Each path below is one point turned by a fixed rotation once a step. After each direction that follows a path, write how fast that rotation turns it, in degrees per step (0 if it stays still).
Each turn is a multiple of 5 degrees from 10 to 175, or 0.
Each row of a path follows its step; steps can be skipped.
Path 1:
step 0: [ 2.37  0.68  2.32 -0.80 -0.49  0.51 -2.42 -1.26  1.48  0.46 -3.09 -0.24
  1.78 -0.60  2.58  0.20  1.47  0.09  0.72  0.94  0.83 -0.02  1.37 -1.35
  1.24  0.03 -3.46 -1.48 -0.38  0.54  2.69  0.31  1.30  0.43 -0.52  1.36
  1.31  0.20 -1.22  0.94  0.06  0.96  1.54 -1.45  1.13]
step 1: [ 0.19  0.17  1.70 -2.74 -0.94 -0.89 -0.71 -1.54  0.27 -0.19 -1.25  1.79
  2.17  2.15  1.11  0.79 -0.29  0.63 -2.69  0.27  0.61 -0.30  2.12 -2.04
  3.07  1.14 -0.07  0.21  0.66  1.58  0.53  0.19  0.22  1.22  0.50 -0.86
 -1.26  3.56  1.35 -2.22 -0.27  0.07  1.01 -0.90  1.02]
step 2: [-0.02 -0.79 -0.03  0.03  0.11 -0.99 -1.30 -2.19  1.07 -2.41 -0.74  4.04
  0.56 -1.50 -0.80 -0.47  2.37  1.02 -2.45 -0.40  0.58  1.49 -1.10 -0.07
  0.97  1.56 -1.20 -3.07 -1.48 -0.28  0.25 -0.13  1.13  0.24  1.59 -1.32
 -1.10  1.45  0.91  0.18  0.88  2.57  1.33  0.69  0.81]
step 3: [ 0.93  0.21 -0.03 -0.68 -0.02 -0.52 -0.38 -2.32  0.82  0.79  2.33  2.49
  0.46 -1.34  2.52  3.19  0.58 -0.13 -0.87  1.22 -0.15  0.27 -0.35 -2.11
  0.57  2.26  0.16 -1.18 -1.25 -1.12  1.37  0.41  3.16  1.34 -1.50  0.54
  0.17 -0.67  0.19  0.14  0.41  1.79  1.50 -1.97 -2.63]
step 4: [ 0.76  1.89  0.01 -1.55  1.32  0.05 -0.12 -1.15  2.01  1.29 -1.94  1.40
  1.97  1.61 -1.51  1.38  0.75 -0.87  0.86  2.25  0.36  1.16  0.54  0.03
  2.10  2.20 -2.10 -0.43  1.36 -3.70  0.84  1.20  0.13 -1.04 -1.45 -0.61
 -0.37  1.63  0.44  0.53 -0.70  0.96  2.29 -1.49 -0.80]
step 5: [-0.68 -0.93 -0.37  0.07  2.45 -0.49  0.65 -1.01  0.40 -0.76 -1.12  1.10
 -0.07  1.75  0.17 -0.21  1.04  1.63 -0.89  1.45  0.89 -0.28  1.52 -5.49
 -0.73  1.53 -1.02 -1.72  0.86 -0.42  1.29  1.46 -0.77 -0.09  0.05 -2.39
  1.60  2.89  0.33 -0.21 -0.52  1.82  0.31  0.34 -0.88]
step 6: [-0.48 -0.85 -1.51  0.07  1.12  0.46 -0.85 -3.57  0.87 -0.97  2.27  1.68
  2.41 -1.79  1.61  0.39  0.91  3.58  0.32  1.35 -0.49  1.51  0.93 -2.17
  1.22  2.38 -1.11 -0.93  1.18 -1.68 -1.44 -0.72  0.28 -1.50 -0.15 -0.27
 -0.06 -0.14 -0.65 -1.17 -0.12 -0.11 -0.11  1.08  1.85]
step 7: [ 0.90 -1.81  0.55 -1.69  1.31 -0.11 -0.15  0.85 -1.82 -0.67  0.96 -0.77
  0.62 -1.40  1.54  0.35  2.50 -0.26  0.66  2.75  0.37  1.36  1.48 -0.44
  1.20  3.01  0.75 -1.77 -0.11 -0.61  1.61 -0.72  1.60 -2.83 -1.20 -0.78
  0.41 -0.57  0.48 -1.06 -0.66  0.82  3.99 -0.85  0.11]
step 8: [-0.19 -1.05  0.35 -2.83  0.69  0.05 -1.46  0.71  0.78  1.47 -1.70 -0.34
  2.12 -0.59  0.51 -0.69  1.67  2.76  2.65  1.43  0.87 -1.50  3.06 -1.22
  1.96 -1.05 -1.16 -1.90 -0.77 -1.93  1.62  0.99  1.58  1.52 -1.79  0.03
 -0.28  1.27  0.44  0.23  0.32  1.17  1.13  0.97 -0.14]
step 9: [-1.79 -0.23 -1.08 -2.92 -1.02  1.46 -0.78  0.59  0.39 -0.58  0.62  0.02
  1.30  0.86  0.18 -0.25  0.66  2.06 -3.24 -0.59 -0.06  0.37  0.59 -2.54
  1.71  1.74 -2.55 -0.76 -0.62  0.02  1.25 -0.05 -0.14  0.56 -2.31 -2.73
 -0.94  1.44  1.32 -2.28 -0.23 -1.38  1.36  1.87 -0.16]
step 10: [-0.91 -0.80 -1.03 -0.26 -0.75 -0.87 -0.05 -1.74 -0.89 -0.39  2.37  2.49
  0.74 -2.77 -0.30 -2.41  0.84 -0.43  1.01  1.19 -0.28 -0.57 -1.11 -0.82
  2.09  2.00 -1.63 -1.29 -2.51 -1.40  0.59 -1.44 -1.39  0.31  0.12 -1.46
  0.08  0.90  1.04 -1.56  1.21  2.12  2.37  2.25 -0.80]
step 11: [ 0.61  2.09 -0.30 -1.29 -0.22  1.98  0.65 -0.84  0.70  0.65  2.69 -0.21
  0.74 -1.36  1.44  0.47  2.31 -0.77  1.20  0.38  0.21 -0.51  0.57 -1.14
 -0.98  0.69 -2.67  0.88 -0.18 -1.37  3.21  0.67  3.01  0.25 -1.04 -0.10
  1.76 -0.87  0.94 -1.55  1.67  2.51  2.47  0.05 -0.18]
[-0.40 -0.06 -0.40 -0.38  0.33  0.46  0.41 -0.59  0.60  0.04  0.40 -0.02
  0.83  0.81 -0.07  0.50  0.06 -0.06  0.08 -0.35 -0.08 -0.40  0.11  0.63
  0.43 -0.43  0.35  0.51  0.25 -0.05 -0.39  0.25  0.73  0.12 -0.12 -0.01
 -0.01 -0.29 -0.35 -1.20 -0.02  0.36 -0.29  0.11  0.37]
145
[ 0.11  0.00 -0.70  0.62 -0.61 -0.29 -0.24  0.44  0.09  0.69 -0.44 -0.38
  0.31 -0.42  0.81 -0.61  0.63  0.04 -0.60 -0.24  0.54 -0.02  0.25  0.04
  0.28 -0.31  0.63  0.03 -0.54 -0.43  0.18  0.06 -0.50  0.04 -0.34 -0.18
  0.02  0.03 -0.46 -0.76 -0.07 -0.17  0.21 -0.28  0.64]
40
[-0.09 -0.08 -0.28 -0.36 -0.56 -0.31  0.38  0.15  0.06 -0.17 -0.12 -0.79
  0.33 -0.40  0.00 -0.07  0.27 -0.26  0.49 -0.17  0.04 -1.11 -0.12  0.03
 -0.91  0.13 -0.56  0.23  0.15 -0.11 -0.30 -0.43 -0.09  0.27  0.34 -0.06
  0.10 -0.40  0.69 -0.48  0.29 -0.74  0.62  0.84 -0.13]
20
[-0.37  0.33 -0.31  0.30  0.32 -0.63 -0.08 -0.08  0.26  0.27  0.16 -0.13
  0.18  0.62 -0.15 -0.15  0.27  0.77 -0.54 -0.31 -1.02 -0.06 -0.09 -0.13
 -0.08 -0.38 -0.04 -0.84  0.13  0.60 -0.02 -0.40 -0.28 -0.37  0.34 -0.52
 -0.26  0.74  0.14 -0.21  0.98 -0.46 -0.34  0.13 -0.20]
95
[-0.12  0.42  1.26  0.01  0.63 -0.17  0.08  0.53  0.08  0.44 -0.63 -0.13
  0.05  0.14 -0.57 -0.09  0.47  0.22 -0.23  0.24  0.41 -0.34  0.19 -0.30
  0.26 -0.72 -0.23  0.56  0.70 -0.29  0.14  0.00  0.06  0.66 -0.39 -0.44
  0.13  0.34  0.69 -0.18 -0.40 -0.36 -0.38 -0.23  0.18]
95
[-0.32  0.28  0.17 -0.36 -0.10  0.71  0.27  0.08 -0.74  0.59  1.10 -0.58
 -0.03 -0.23 -0.06 -1.00 -0.09 -0.10  0.27 -0.24 -0.27  0.54  0.52  0.32
  0.10 -0.69 -0.53  0.20 -0.37  0.34  0.32  0.26 -0.48 -0.05 -0.30 -0.44
 -0.04 -0.28  0.29  0.03  0.04  0.45 -0.20  0.53 -0.04]
20
Path 2:
step 0: [ 1.01  1.34 -1.20  0.13 -0.58 -0.01 -3.62 -2.22  0.09 -0.34 -0.95 -0.49
  0.82 -0.66 -1.96  1.59 -0.32 -0.11 -0.50  1.16 -0.10 -0.29 -0.93  0.86
 -0.43  0.51 -1.53  0.91 -1.64 -2.80 -0.68  0.72  0.88 -1.71 -2.20  0.05
 -1.93  0.79  0.39  0.45  0.73  1.05 -1.28 -0.88 -1.69]
step 1: [ 0.91  0.77  0.60  1.97  0.48 -0.71  0.08  2.36 -0.32  1.99  0.81  1.23
  0.08 -0.88 -0.39  1.42 -0.37 -0.85 -1.42 -0.82  0.17  0.79 -1.74  2.09
 -0.47  0.79 -0.54  0.89  1.19  0.92  0.07 -0.54  1.63  2.61 -1.76 -0.53
 -1.71 -2.47 -0.27 -2.02 -1.89  0.13 -1.85 -0.41 -0.35]
step 2: [ 0.93 -1.54  0.43 -0.95  1.20 -0.62  1.39 -0.67  0.78  0.80  1.85  1.20
 -0.96  0.12 -3.01 -2.87  0.31 -0.50 -0.80 -0.85 -0.53 -0.47  1.63  1.45
 -0.97  0.93 -0.22 -0.34 -0.44 -2.24 -1.25  1.42 -0.30  1.59 -2.02  1.44
  1.15 -0.63 -0.07  0.28 -0.75 -1.39  2.38 -0.19 -0.95]
step 3: [ 0.25  0.76 -2.24 -2.50 -0.88  0.12 -1.34 -2.33  1.09 -1.22  0.37 -0.49
  1.38 -0.41 -0.95 -0.85  0.29 -0.41  1.84 -0.75  1.24  2.72 -0.98  2.39
 -1.80  1.97 -0.26  0.67  1.28  0.05  0.47  1.18 -0.94 -0.38  0.53  0.35
 -1.75  0.37 -0.37  0.20 -0.13  1.78 -0.36 -2.14 -0.26]
step 4: [ 0.32  2.30  0.10  0.91  1.60 -1.47 -1.63  1.50  1.19 -0.83  0.33  1.19
  0.07  0.32  0.92 -1.24 -2.16  1.58 -2.09  1.74  1.84  0.67  0.01  1.16
  1.49 -0.13  0.03  0.64  1.44 -0.55  1.27 -0.42  0.81  0.72 -1.01 -2.18
 -0.39 -0.49  1.19 -1.38 -1.55  1.80  1.05 -0.66 -1.98]
step 5: [-0.18 -0.83  0.93  0.75  0.87 -0.34 -1.16 -0.81 -0.07  1.61  2.20 -0.70
  1.78 -0.63 -0.67  0.33  0.25  1.46 -0.90 -1.33 -0.84  0.21 -0.08  0.05
 -1.24 -0.37 -1.30  0.51 -0.41 -2.97 -1.65  1.25 -0.22 -0.88 -1.90 -0.83
 -0.27  0.21  0.72  0.51 -0.63 -3.12 -0.90 -0.10 -3.73]
step 6: [ 2.11 -0.46 -0.99 -1.02 -0.31 -0.01 -1.38  0.40 -1.70  0.22  1.03  0.53
  0.57  0.78 -1.92  0.28  2.32  1.02 -0.17 -1.29 -0.07  0.83 -1.20  1.99
 -0.49  1.42  0.52  1.53  1.23  0.14 -2.07  1.39 -0.08  2.69  0.04 -1.23
 -2.30 -0.80  0.13 -1.88  1.20  0.58 -0.88 -0.07  2.19]
step 7: [ 0.11  2.36 -0.50 -3.15 -0.41 -2.15  0.39  1.66  1.18 -0.88  0.21  0.76
 -0.68 -0.04 -2.18 -0.92 -1.68 -0.63 -2.02  0.06  0.49 -1.47  1.52 -0.51
  1.36  2.35 -1.64 -0.03  0.37 -1.04 -0.16  0.62 -0.75  1.01 -1.66  0.65
 -0.19 -1.27 -1.36 -0.58 -0.40  1.22  0.92 -0.62 -1.47]
step 8: [ 0.76 -0.40  0.76  0.59  0.69 -0.04 -1.19 -0.80  1.80 -0.94  1.23  0.22
  1.20 -0.70 -2.15 -0.67 -1.99  0.26  1.85 -0.94  0.15 -0.57 -2.93  2.08
 -1.60  0.26 -1.45  1.08  0.45 -0.76  2.08  1.82  0.65 -2.02 -0.65 -0.08
  1.37  0.11 -0.71  0.12 -0.57 -0.21 -2.01 -1.68 -1.63]
step 9: [ 1.27 -0.11  0.18  2.66  1.11  0.61 -2.55  1.32 -0.72 -0.23  1.63  1.39
  0.59  1.68  0.03 -0.71  0.33 -0.58 -1.65  0.62 -0.21  1.32 -0.42  3.07
 -0.94  0.60 -0.25  0.71  0.50 -1.35 -2.67 -1.58  1.14  0.23  0.20  0.16
 -1.50 -0.50  0.92  0.26 -0.77  2.64  1.28 -0.58 -0.34]
step 10: [-1.37  1.54 -0.60 -1.89  0.47 -2.02  1.42 -0.99  0.83  0.90  1.31  1.40
  1.39  0.02  0.55  0.60  0.27 -2.08 -2.06 -0.99  0.80  0.95 -0.48  0.54
  0.16  0.27  0.14 -0.15  0.32 -1.35 -2.48  2.32 -1.63  0.48 -1.71  0.72
 -0.41 -1.28  1.64 -1.52 -1.58 -1.95  0.34 -0.04 -1.51]
step 11: [ 0.30  0.38  0.89 -1.68 -0.39 -1.18 -0.55 -1.98  1.84  0.07  3.21 -1.29
 -0.54 -0.35 -1.25 -2.03  1.00  2.22  0.05 -0.96  0.85 -0.99 -0.80  1.64
 -1.53 -0.27 -0.31  1.59  1.09 -0.18  1.95  1.19  0.18  0.66 -1.46 -1.67
 -1.23 -0.43  0.35 -0.82  1.80  0.47  0.20 -1.05  1.86]
[-0.08 -0.69  0.62 -0.13 -0.30  0.68 -0.09  0.56 -0.55 -0.31  0.22 -0.25
  0.13  0.18  0.26 -0.52 -0.68 -0.01 -0.45  0.62  0.60 -0.64 -0.40  0.33
 -0.29  0.63  0.71 -0.21  0.33  0.19  0.39 -0.05  0.16  0.38 -0.21 -0.42
 -0.67  0.07  0.29  0.07 -0.23 -0.27  0.01 -0.13  0.77]
145
[ 0.11  0.33 -0.33  0.30  0.42  0.37  0.13 -0.69  0.04 -0.40 -0.30 -0.07
  0.48 -0.81  0.15  0.26 -0.26 -0.30  0.31 -0.52  0.24 -0.61  0.39  0.31
 -0.66  0.32  0.09  0.92 -0.28  0.89 -0.37  0.29 -0.26 -0.53 -0.29 -0.46
 -0.26  0.14  0.03  0.20  0.38 -0.73 -0.25 -0.39  0.16]
140
[ 0.22 -0.75  0.01  0.55  0.32 -0.74 -0.27 -0.28  0.76 -0.09  0.07  0.04
 -0.50 -0.29  0.79 -0.09  0.14 -0.25  0.39  0.66 -0.26 -0.05 -0.42  0.21
  0.53  0.82  0.58  0.15  0.00  0.07 -0.09  0.76 -0.01  0.45  0.45 -0.34
  0.24 -0.51 -0.25 -0.23  0.64 -0.01 -0.35  0.29 -0.17]
155
[-0.39  0.71 -0.04 -0.29  0.12  0.03 -0.49  0.04 -0.12  0.18  0.43 -0.88
  0.67  0.41  0.19 -0.03  0.42  0.92 -0.33  0.39 -0.12  0.50  0.43 -0.39
  0.51 -0.29  0.31 -0.08 -0.06  0.15  0.08  0.24 -0.33  0.24 -0.05 -1.10
 -0.04  0.15  0.18 -0.05  0.84 -0.69 -0.16  0.08 -0.09]
55
[-0.50  0.19  0.36  0.03  0.39  0.27  0.31 -0.35 -0.41 -1.02  0.36  0.10
  0.20 -0.38  0.01  0.05  0.36  0.28 -0.16 -0.33 -0.06  0.44  0.24 -0.03
  0.63  0.06  0.14  0.52  0.47  0.30 -0.16 -0.32  1.40  0.58  0.15  0.24
 -0.19 -0.40 -0.08  0.45  0.10  0.71 -0.56  0.00  0.12]
135
[-0.60  0.20 -0.48  0.84 -0.78 -0.28 -0.08  0.01 -0.57  0.44  0.31  0.63
  0.19 -0.85 -0.10 -0.39 -0.40  0.34  0.25 -0.43  0.00  0.30 -0.12  0.62
  0.27 -0.16  0.04 -0.23  0.38 -0.39  0.25 -0.28 -0.25 -0.39  0.27 -0.37
 -0.20 -0.20 -0.70 -0.27  0.56  0.09  0.05  0.14  0.86]
140
